Each row is where one point has got to under a steady rotation. How many ticks took it there?
The counts run from 0 to 216.
[136 130 130 103 137 149 184 151 176 112 162 120 125  93 114  87 108 116
 170 123 178 109  95 104 144 123 174 172 100 118 114  81 138  97 136 125
 118 152 122 135 112 101 150]
177
[ 86 120 119  96 114 156 154 111 143  92 181 108 123  82 155 115 113 137
 148  91 154 131 113 133 134 120 157 141 108 143 128  50 155  84 121 151
 129 167 150 120 114 109  98]
57
[162 113 165 116 114 161 152 151 134 138 127 147 156  93 117  95  98 116
 143 154 183  95 104  71 113  88 178 143 123 107 116  90 111  86 150 125
 133 148 148 159 109 117 154]
15
[136 134 153 124  98 145 143 143 100 170  96 142 114 143 124  88  85 137
 144 158 147 116 110 108 125  93 149 110 122 142 122  77 121 100 178 142
 185 172 141 156 134 137 164]
8
[136 150 166 110 133 171 135 143 136 149 121 113  75 139 127  49 102 117
 134 127 122 139 134 124 115 134 170 160 135 135 148  91 164 113 161 169
 123 148 174 149 171 104 137]
163
[122 131 136 118 129 149 134 149 161 146 130 114 104 118 138  67 100 121
 153 122 161 113  86 106 142 112 154 118  89 162 108  46 159 126 169 137
 158 158 144 144 122 118 144]
172
[107 157 174 138 123 138 112 158  94 124  88 125 144 139 147  82  97 128
 165 165  85 131 100 124 139 112 174 128 106 169 138  80 114  98 152 144
 147 144 161 134 162 114 162]
27
[135 146 156 128 106 144 148 152 108 169  98 152 118 137 138  92  89 133
 139 158 148 113 105 106 131  98 158  91 106 153 113  84 118 105 183 127
 180 168 145 160 120 144 175]
9
[139 125 159 129 139 162 142 140 174  87 153 106 140  95 141 104 118 139
 162 107 120 112 135 124 165 103 144 150 105 167  89  64 101  89 100 129
 138 156 129 111 103 160 160]
199
[162 139 163 132 129 114 159 137 116 136 117 114 112 186 154  78 118 131
 159 116 129  81 138 169 127 113 130 142 111 149  53 101  88  99 142 161
 121 159 148 123 118 143 148]
96
[ 77 154 131 111  93 150 169 143  97 131 144 158 118  95 153 118 105 123
 128 123 152 128  96 114 130 122 182  87  92 134 143  93 168  94 152 129
 140 177 150 150 112 108 135]
150
[ 77 144 148 129 130 142  99 125 122 105 129 104 125 124 175  85 116 126
 147 102 111 128 118 142 134 115 145 102  94 179 114  42 155 108 136 164
 131 152 179 125 138 106 115]
52
[132 160 190 137 120 177 133 129  71 134 126 145 135 134 164  99 126 127
 109 126  98 130 143 144 101 119 195 127 145 140 140 120 133  82 134 146
  94 151 200 132 141 119 129]
139
[107 133 164 134 127 176 116 142 130 114 134 136 174  87 147 104 113 133
 145 129 136 121  99  98 147  99 181 117 100 171 112  47 124  95 123 109
 138 150 160 129 115 126 143]
35
[ 97 129 149 121 120  91 145 124 107  62 119 104 134 134 151 113 121 119
 168 116  92  94 144 156 119 115 122 132 105 124  97 100 108  58 115 193
 112 149 153 118 129 115 118]
211
[ 96 145 155 113  93 173 124 122  90 150 116 139 101 126 154 101  95 135
 114 138 124 148 126 128 117 110 162  94 126 160 155  80 158  98 162 155
 162 175 176 145 147 125 130]
146
[166 157 193 133 143 169 155 168 124 135 116 146 156 110 127  87 115 118
 148 151 125 112 113 107 133 113 204 160 115 130 125 120 100  92 136 112
 101 136 156 136 131 122 178]
19
[133 139 157 120 140 142 170 149 161  64 162 109 135  90 133 122 117 133
 171 108 108 111 137 134 162 117 148 161 106 140 102 100  98  69  85 136
 124 152 128 103 106 144 167]
201
[ 97 120 148 114  71 150 154 120  77 109 127 157 146 103 141 150  87 153
 130 153 133 129 131 104 118  93 146 111 133 124 140  95 109  56 130 148
 174 181 137 137 119 143 140]
126
[140 142 171 104 128 177 146 140 134 143 130 113  83 132 125  62  98 110
 137 133 132 137 132 121 108 132 172 170 137 119 160  94 168 109 161 169
 116 144 169 150 169  96 131]
162
[132 131 180 119 120 149 124 150 109 122  88 125 134 130 123  76  90 124
 162 182 107 132 122 106 113 105 168 174 137 122 156  91 112  85 141 157
 135 136 162 146 177 104 147]
24
[114 155 188 132 147 173 111 154 138  85 124 117 125  95 144  84 121 111
 138 120  72 143 137 126 147 127 172 146 123 150 151  94 144  91 106 151
 108 130 178 121 159 118 154]
44
[ 83 145 130 109  94 154 166 134 107 127 152 156 118  83 145 117 105 110
 119 121 172 126  95 101 118 125 180  94 100 118 145  94 173  89 156 138
 139 170 147 154 114 104 132]
151
[ 73 128 143 114 121 134  98 119 123  90 117 101 122 118 153  85 111 121
 150 117 105 127 127 128 116 115 137 126 108 148 140  52 156  89 139 189
 135 145 170 135 160  91 103]
50
[112 152 182 138 104 160 154 143  92 106 128 162 156  74 150 134 122 112
 112 120 132 100 129 100 119 111 183  87 109 115 125 128 130  67 117 127
 107 159 164 137  97 129 155]
132
[172 130 197 154 123 145 131 136 121 110  91 136 147 115 136 110 118 113
 130 133 118  70 156 106 116  89 136 118 131 111  81 123  89  74 121 152
 125 138 166 142 109 151 168]
112
[162 136 159 122 127 153 162 143 178 115 135 104  67 110 121  92 110 114
 137  99 136  93 165 118 150 119 114 137 117 122  94 119 133  97 127 167
 162 161 137 141 112 168 180]
86
[ 95 117 144 118 109  98 134 112 105  69 120 101 131 133 154 107 116 129
 168 113 100  91 144 155 116 111 112 134 109 120  97  87 112  63 110 197
 118 149 155 121 131 110 101]
212
[139 137 179 115 122 144 157 159 106 113 113 135 144 120 110  88  97 119
 167 172 110 124 115 109 119 116 191 183 134 106 153 119 107  71 132 146
 103 138 148 137 159 100 155]
22
[128 146 157 113 142 112 167 167 154  85 119 102 103 127 110  73 100 109
 188 140 102 115 118 134 144 136 149 182 103 119 134 110 129  92 130 166
 109 137 132 127 156  97 160]
185
[113 161 147 123 140 114 155 135 138 110 128 102  76 146 157  76 127 106
 147  80 107  99 139 170 131 146 133 117  84 135 104 107 162 107 139 189
 104 153 167 123 129 118 130]
71
